[[151 151 112 141 128 142 116 128 137 138 144]
 [127 123 121 142 149 120 144 107 117 137 119]
 [148 150 111 137 127 140 120 129 136 141 146]
 [152 149 111 139 131 141 119 130 134 142 146]
 [146 145 116 133 123 136 121 131 135 138 142]
 [153 155 107 142 132 142 125 125 131 141 142]
 [136 129 110 143 151 121 144 107 112 151 122]
 [133 131 118 145 149 122 149 105 114 142 120]]
->
[[133 131 118 145 149 122 149 105 114 142 120]
 [151 151 112 141 128 142 116 128 137 138 144]
 [127 123 121 142 149 120 144 107 117 137 119]
 [148 150 111 137 127 140 120 129 136 141 146]
 [152 149 111 139 131 141 119 130 134 142 146]
 [146 145 116 133 123 136 121 131 135 138 142]
 [153 155 107 142 132 142 125 125 131 141 142]
 [136 129 110 143 151 121 144 107 112 151 122]]

[[151 120 122 123 128 122 122 121 128 131 145]
 [115 138 135 148 123 130 140 134 127 123 113]
 [152 119 119 114 130 121 115 123 130 133 146]
 [102 135 138 137 128 139 139 133 131 124 108]
 [109 134 136 144 125 134 139 132 125 123 114]
 [146 124 125 134 125 121 128 124 124 128 140]
 [113 133 138 151 122 131 143 128 122 120 118]
 [131 130 134 155 122 128 141 128 123 123 126]]
->
[[131 130 134 155 122 128 141 128 123 123 126]
 [151 120 122 123 128 122 122 121 128 131 145]
 [115 138 135 148 123 130 140 134 127 123 113]
 [152 119 119 114 130 121 115 123 130 133 146]
 [102 135 138 137 128 139 139 133 131 124 108]
 [109 134 136 144 125 134 139 132 125 123 114]
 [146 124 125 134 125 121 128 124 124 128 140]
 [113 133 138 151 122 131 143 128 122 120 118]]

[[111 132 107 113 133 112 150 146 103 112 144 118 145]
 [132 125 135 129 135 133 124 133 134 127 130 135 121]
 [117 141 120 114 132 110 135 139 115 115 142 113 144]
 [142 115 146 143 135 140 116 113 145 149 112 145 120]
 [113 143 116 117 128 113 146 145 112 118 147 114 143]
 [144 105 150 146 121 149 101 109 147 150 107 148 111]
 [110 148 106 103 126 111 139 152 107 105 148 115 155]]
->
[[110 148 106 103 126 111 139 152 107 105 148 115 155]
 [111 132 107 113 133 112 150 146 103 112 144 118 145]
 [132 125 135 129 135 133 124 133 134 127 130 135 121]
 [117 141 120 114 132 110 135 139 115 115 142 113 144]
 [142 115 146 143 135 140 116 113 145 149 112 145 120]
 [113 143 116 117 128 113 146 145 112 118 147 114 143]
 [144 105 150 146 121 149 101 109 147 150 107 148 111]]

[[138 143 132 122 138 126 121 135 123 122 125]
 [121 121 127 122 120 126 126 133 131 142 124]
 [132 119 140 124 113 125 129 148 127 148 116]
 [126 112 113 130 116 112 116 137 125 139 126]
 [134 142 122 133 142 125 104 147 136 137 122]
 [132 144 131 111 138 132 129 128 122 117 115]
 [122 146 142 129 135 118 133 136 126 125 137]
 [140 129 114 133 139 114 109 132 128 124 115]]
->
[[140 129 114 133 139 114 109 132 128 124 115]
 [138 143 132 122 138 126 121 135 123 122 125]
 [121 121 127 122 120 126 126 133 131 142 124]
 [132 119 140 124 113 125 129 148 127 148 116]
 [126 112 113 130 116 112 116 137 125 139 126]
 [134 142 122 133 142 125 104 147 136 137 122]
 [132 144 131 111 138 132 129 128 122 117 115]
 [122 146 142 129 135 118 133 136 126 125 137]]

[[128 130 150 126 125 123 127 104 119 135 143 127]
 [128 137 149 128 123 124 124 102 120 135 140 127]
 [128 131 150 129 124 123 127 104 119 135 142 127]
 [128 128 150 128 125 123 129 106 119 135 144 127]
 [128 133 150 127 123 124 126 103 119 135 142 127]
 [128 129 150 131 125 123 128 105 119 135 144 127]]
->
[[128 129 150 131 125 123 128 105 119 135 144 127]
 [128 130 150 126 125 123 127 104 119 135 143 127]
 [128 137 149 128 123 124 124 102 120 135 140 127]
 [128 131 150 129 124 123 127 104 119 135 142 127]
 [128 128 150 128 125 123 129 106 119 135 144 127]
 [128 133 150 127 123 124 126 103 119 135 142 127]]

[[142 126 115 118 127 124]
 [116 127 144 115 117 121]
 [140 126 143 134 127 139]
 [141 126 116 117 127 123]
 [144 124 152 137 125 146]
 [140 126 142 134 127 137]
 [131 129 109 129 131 121]
 [128 126 127 128 128 134]
 [124 125 142 127 127 145]]
->
[[124 125 142 127 127 145]
 [142 126 115 118 127 124]
 [116 127 144 115 117 121]
 [140 126 143 134 127 139]
 [141 126 116 117 127 123]
 [144 124 152 137 125 146]
 [140 126 142 134 127 137]
 [131 129 109 129 131 121]
 [128 126 127 128 128 134]]
---
[[128 148 135]
 [134 136 109]
 [126 146 140]
 [134 131 107]
 [133 145 115]
 [134 141 112]
 [131 149 125]
 [132 148 120]
 [129 150 130]]
->
[[134 131 107]
 [134 136 109]
 [134 141 112]
 [133 145 115]
 [132 148 120]
 [131 149 125]
 [129 150 130]
 [128 148 135]
 [126 146 140]]

[[143 146 158 140 149]
 [125 153 144 127 124]]
->
[[125 153 144 127 124]
 [143 146 158 140 149]]

[[127 125 114 120 130 128 150 121 132 127 134 124 134 127 140 132]
 [125 142 125 124 131 128 146 121 133 126 137 123 120 118 134 133]
 [129 114 105 117 131 134 135 129 129 136 132 118 137 138 144 127]
 [125 136 123 121 129 127 154 117 132 124 135 126 128 121 135 135]]
->
[[129 114 105 117 131 134 135 129 129 136 132 118 137 138 144 127]
 [127 125 114 120 130 128 150 121 132 127 134 124 134 127 140 132]
 [125 136 123 121 129 127 154 117 132 124 135 126 128 121 135 135]
 [125 142 125 124 131 128 146 121 133 126 137 123 120 118 134 133]]

[[109 108 131 103 146 150 116 112 140 106 151 148 148]
 [114 116 122 120 131 133 116 112 129 120 130 136 131]]
->
[[114 116 122 120 131 133 116 112 129 120 130 136 131]
 [109 108 131 103 146 150 116 112 140 106 151 148 148]]

[[109 119 138 104 109]
 [149 154 130 146 146]
 [109 101 122 114 113]]
->
[[109 101 122 114 113]
 [149 154 130 146 146]
 [109 119 138 104 109]]

[[139 134 136 119 128 139 133 123 109 146 137 135 123 129]
 [136 112 141 125 112 132 112 116 130 129 145 144 138 107]
 [127 154 117 120 142 133 147 134 108 145 120 112 111 149]
 [124 153 113 122 146 127 149 134 122 133 114 108 116 144]]
->
[[124 153 113 122 146 127 149 134 122 133 114 108 116 144]
 [127 154 117 120 142 133 147 134 108 145 120 112 111 149]
 [139 134 136 119 128 139 133 123 109 146 137 135 123 129]
 [136 112 141 125 112 132 112 116 130 129 145 144 138 107]]
